One turn sends every row of this set to another row. A few are shown first. Where does it send the rows asked after them?
j492: [ 10.7   6.6 -12.2 -21.4   2.0  36.2  -3.0  -9.8  -9.7 -19.4   0.1 -10.3
  19.1   2.5 -11.1  15.3  32.2  16.7   6.5  -6.6  -5.9  -2.0  12.1  -9.9
  16.7   7.8   4.4  27.7]
j10: [ -4.2  -6.9  -8.4  19.5  -5.8 -20.2  15.4  -7.1 -22.9 -17.1 -19.1   4.3
  22.2 -31.8 -28.0 -15.7   3.6  25.1  -1.3 -25.6 -13.8  20.4  12.2  18.4
  -4.9 -27.3  18.7   7.7]
j457: [ -7.3  -5.1 -19.8 -11.3  -0.5  -6.9   4.4  22.0  15.5  -1.6   2.5  -6.0
   5.3  -0.8   5.9  -7.3  32.9 -23.9  12.5  38.1  -8.3  -7.8  34.5  25.7
 -15.0   1.5   2.0   5.7]
j650: [  2.7 -16.1 -16.2  -3.4  -5.4   4.1  -2.7   6.3  28.0  -8.0  13.1   5.6
  -3.2   8.0  10.3 -28.2  34.3 -26.9   6.8  29.8   6.3  -8.8  19.8  18.7
  -3.8  15.2 -12.6   3.0]
j383: [  2.3  27.9  -4.4 -19.5  -8.1   2.3 -14.5 -15.9  16.9  -1.0  -5.6  -3.1
 -24.0 -11.8 -30.2 -28.8  24.7  -1.3  13.1  15.1  -7.7  -0.7 -13.6  12.7
   6.4  -4.7 -33.0 -18.8]
j615: [  3.1  -5.3  -2.1 -24.8  -4.1  35.1 -20.2 -16.5  -5.0 -14.9   3.7  -6.1
   6.8  10.9 -24.9  -3.1  31.1  -1.9  16.7   6.5  14.3 -12.8  13.2  -8.2
  19.0   2.7   7.0  30.9]
j533: [  2.4   2.3  -6.8  35.2 -16.0 -25.3  30.9   5.6   3.0  -8.6 -24.9  12.2
  -1.5 -18.2  -4.2 -15.9  -2.3  15.1 -14.4 -14.0  10.4  14.9  -8.0   1.9
  -5.5 -21.9  20.5   0.6]
j951: [ -5.0 -10.8 -15.3  -7.3  22.8   7.5   4.4  18.2  29.1  -9.4  -7.8  -0.6
   5.1   4.4  -6.6  -7.6  25.4 -24.8  27.2  19.6  12.4  -6.7  22.6  23.4
 -15.7  22.9   0.7  -2.0]
j764: [-10.2  -6.8 -13.4  32.3  -4.6 -25.7  23.8  -0.4  -8.9 -12.2 -17.8   7.9
   4.3 -15.1  -2.9 -14.5  -9.2  16.4 -21.0  -8.0   2.4  10.7  -9.4  -6.2
  -6.4 -24.7  25.8   1.6]
j376: [ -8.7  -4.7 -20.7  -2.9  -2.3   9.8   4.5   8.5  21.4 -12.0   4.7  -1.9
  -3.8  19.0   1.5 -21.3  39.3 -27.5  22.4  30.4  -0.3  -9.8  15.1  24.5
 -15.6  15.4  -1.9   3.9]
j256: [ -1.9 -10.0  -8.6  40.2 -17.4 -22.5  18.6  -3.1 -11.8 -20.3 -17.0  10.1
  -1.6 -13.1  -5.2 -22.0   5.7  14.9 -21.1  -7.4   0.3  18.1 -17.0   6.9
  -6.6 -21.0  23.6  -1.3]
j689: [ 14.2  32.3  -7.1 -25.2  -9.4   3.6 -16.4   0.9  11.3   8.9 -10.8   6.4
 -21.5 -22.4 -22.2 -10.8  14.1   2.2   4.4  10.2  -8.9   4.1   1.4  -7.3
  10.6 -15.2 -23.1 -25.6]
j598: [-14.3  -7.3 -13.1  19.9  -8.3 -10.7  22.9   8.4 -25.8  -7.3 -13.1   7.7
   5.5 -11.0 -12.2 -10.5 -18.4  14.2  -2.3 -21.3  10.0  13.0  20.9  -5.1
 -25.5 -13.4  30.4 -17.7]
j612: [  4.9   0.2 -14.1  -5.3   7.4   7.2   7.0   3.6   8.2  -3.7   9.9  -0.6
  -1.7  -1.4   2.0  -7.0  36.2 -41.6  29.7  32.5   6.1 -12.1  11.8  20.6
 -22.6   5.4  -4.2 -12.1]
j635: [ -9.2   3.4  -3.4  36.6 -11.2 -33.6  20.2  -2.9   2.0 -13.3 -18.4  11.4
   7.5  -9.4  -4.4 -20.4   4.6  22.3 -25.8 -15.5   4.7  14.0  -5.3  -0.3
 -10.2  -9.9  18.0  -3.4]
j276: [  8.0 -11.7 -14.0 -24.6  -8.5  38.9 -13.3 -19.8  -8.6 -13.3  18.5  -4.1
  15.8   4.5 -18.0  -8.4  31.2   4.6   8.0  -8.7   8.7  -7.0  22.2  -0.9
   8.7  21.5 -13.4  16.3]
j458: [  2.2   2.5 -17.5 -20.5  -6.1  44.2 -13.2 -23.3 -16.1 -18.9   9.1  -4.6
  13.5  12.5 -27.8  -2.9  36.1   7.3  19.3  -9.4  -2.3  -6.2   3.1  -0.4
   9.1  12.1  -6.9  16.5]
j57: [ 11.0   5.0  -6.0 -13.5   6.9  34.1  -4.5 -22.9 -23.3 -17.5  12.3  -7.2
  22.9  -3.1 -16.4  11.4  39.6  -4.7  27.9   4.6   0.5  -8.9   2.3   7.2
   4.3   6.3  -7.4  17.4]
j600: [ 13.0  12.7   5.4 -23.7  -5.3   4.6 -18.3 -17.6  19.8  -4.5   2.6   0.8
 -15.3 -20.4 -22.7 -31.5  20.7   5.2   7.0   7.3  -6.5   4.2   2.5  10.6
  19.2   2.7 -39.0 -15.0]
j359: [-12.6  -3.8 -10.8  25.5 -15.4 -14.9  15.0   6.1 -17.7 -10.8  -9.7  20.3
  11.6   0.5 -12.5 -18.2  -0.9  13.8  -7.1 -28.1   8.1  14.6  28.8  -3.6
 -30.0  -3.3  25.9 -19.0]
j413: [ -7.1  -9.4 -20.3  23.1 -18.5 -10.2  24.4  10.9 -24.2 -10.3 -13.9  20.2
   6.4 -10.2 -15.8  -9.6  -3.7   7.8   4.7 -22.6  11.9  14.4  32.9   1.6
 -28.1 -16.1  26.1  -8.5]
j873: [ -1.7  18.4 -12.5 -18.4   3.7  -7.0 -18.6  -8.9  19.8   4.2 -13.1   6.1
 -14.0 -22.0 -38.9  -7.4  15.8  -1.0   2.7  18.1  15.3  -8.0 -11.1   5.0
   5.1  -3.0 -37.0 -11.0]
j608: [-10.6 -11.6 -14.5  23.9 -24.6  -7.3  24.0   1.6 -29.8 -14.4  -8.9   6.5
  -3.2  -7.6 -14.2 -12.7  -4.2  12.6 -10.0 -19.1  18.2  15.7  15.7   1.7
 -31.6  -6.8  26.4 -16.1]
j20: [ 16.3  28.7   0.7 -14.9   5.8   6.3  -6.0 -24.6   5.9  -6.1  -2.9   1.9
 -19.6 -21.1 -20.5  -5.7  27.6 -10.5  15.8  15.9   1.9  -2.6 -18.5   0.1
   5.1  -8.8 -32.6 -16.9]
j651: [-12.6  -9.6  -2.9  21.4   1.6 -24.5  10.1  -1.6 -27.9 -18.7 -15.7   5.0
  18.4 -22.3 -18.6 -17.7 -10.6  23.6   2.1 -14.6 -19.0  20.6  13.8  11.9
  -6.5 -28.0  22.7  -2.1]
j40: [ -3.4 -10.8  -1.0 -15.5   4.0   4.8  -9.2   9.1  27.8  -6.6  -2.4  -9.1
  -6.8   5.7  -7.5 -26.5  32.3 -32.3  23.0  33.4   5.8 -11.7  22.6  18.9
  -0.8   2.5  11.3   7.7]
j626: [ -8.0 -12.9   0.9  22.6  -7.2 -16.4  13.2  -7.1 -30.8 -27.8 -15.1   2.7
   8.8 -22.2 -24.3 -23.4   1.9  24.7   3.2 -20.8 -16.1  27.2  14.6  22.2
 -13.7 -18.8  20.1  -9.9]
j725: [  3.7  16.1   4.9 -35.4  -2.6   6.6 -23.6 -17.2  17.7  -1.4 -10.4  -6.5
 -27.0 -15.9 -37.8 -23.0  19.2  -8.0  11.1  12.6   8.2  -5.0   5.7  -3.5
  10.7 -11.1 -17.2  -8.5]
j5: [ 10.4  -3.5 -13.0  -9.3  11.1  36.1 -27.2  -6.4 -10.3 -11.2   0.5  12.7
  28.0   2.9 -29.4   5.4  26.6   6.7  23.7  -3.9   3.6  -5.8   1.2   1.3
  21.1   5.8  -4.2  20.4]
j175: [-12.5  -4.2  -1.7  23.3  -7.3 -27.2   2.4  -7.7 -23.0 -15.5 -12.6  10.4
  28.0 -17.6 -24.7 -22.0   6.6  28.8  -8.6 -25.6 -17.5  19.3  16.1  15.2
 -11.6 -17.0  17.9  -3.5]

j651 goes to j598
j276 goes to j650
j57 goes to j612
Now find these:
j376 goes to j383
j492 goes to j457
j256 goes to j626
j359 goes to j635
j725 goes to j615
j533 goes to j10
j873 goes to j5

